One turn sends every row of this set to another row. A few are shown first. Where does it send the rows asked after them?
z_748: [ 11   0   0  -1  -8  15 -11  21   7  18  18  14  -1  -1]
z_352: [  4  -2   1  -8  -8   0  -2   9   8   0  10 -31  -2  20]
z_918: [-12  17  10  10  -2 -23 -14  -3  -2  -9  -2  -4   9  13]
z_574: [ -2 -14  18   5   4 -29   0   4   2   7   6   0  16  -3]
z_941: [ 9 26 21  6  3  2 -3 11 -3  7 -2  4  0 20]
z_888: [  2 -18  16  23  -4   8  15  13   3   4 -11  -6  -2   3]
z_94: [ 22  -8 -19  -1   3  -6 -16  11 -11   5  -7 -15  12   2]
z_894: [ -3   2 -20   0   1   0 -22  22 -11   1  -3  -1  10 -10]
z_695: [ 17  19  -4   3  -6  20  -1  20  -4   2  -9 -11  -9   4]
z_357: [  5  15 -11 -14  19   6   6  -3 -12 -16  10   3  -2 -13]
z_253: [ 11 -22   4   5 -10   2   2 -15  -1 -13  -6   2   0  22]
z_935: [ -2  -6  -7  13  -2   7  22  -9 -17 -10  15 -10   0 -17]
z_840: [ -2  30  18   2   2   1   8  -6  -1 -13   2   2 -11 -13]
z_250: [  0   7  -1  10 -19  -8  -9 -25 -18   4   5 -21   2  -4]
z_872: [  7   2   4   3  -9   7   8 -23  11  15  -5  -2 -20   5]
z_183: [ 11  11  -3 -11  -7  -6  -3 -19   6 -17  -6   4 -13  14]
z_996: [ 15 -15 -10  12   5  15  -1  11 -18   7 -17   1   4   0]
z_660: [  9   0   5  -3 -12  30   0 -14 -11  14   2  10  -4 -13]
z_254: [ -5   5   2 -11   2  -5 -14   5  11   7  -8  -2 -12 -27]
z_293: [  7  16  22  -3   2 -23 -17   7   1   7  -2   3  11   0]
z_470: [ 12   3 -15 -10   9 -10 -10  -6 -17 -12  14 -14  16 -10]
z_386: [ -8  -7   6  18   6 -18  23  -9  -5   9   9   2  -1   0]
z_764: [ -3 -20  24   1  -1  15 -15   4  -7  -5   6  -4  16 -14]
z_795: [-10  -3 -17   0   5  -1 -14  12 -16 -10  12  -1  17 -14]
z_191: [  8  -1  21   0  -4  22   7 -20   5  -1  11  -4  -5  16]
z_632: [-15  -5   6  14  -1 -25  -5   5   5  -5  -2  -8   8  18]
z_767: [  5  -7  -1 -17  -2  25  12   0   9   8  13   3 -11  -8]
z_797: [  0  -1  -3   6  -7   4  -2  -7  -5  11  28  18   2 -20]

z_386 moves to z_996
z_935 moves to z_888
z_94 moves to z_293
Now these:
z_795 moves to z_632
z_352 moves to z_254
z_872 moves to z_660
z_797 moves to z_253

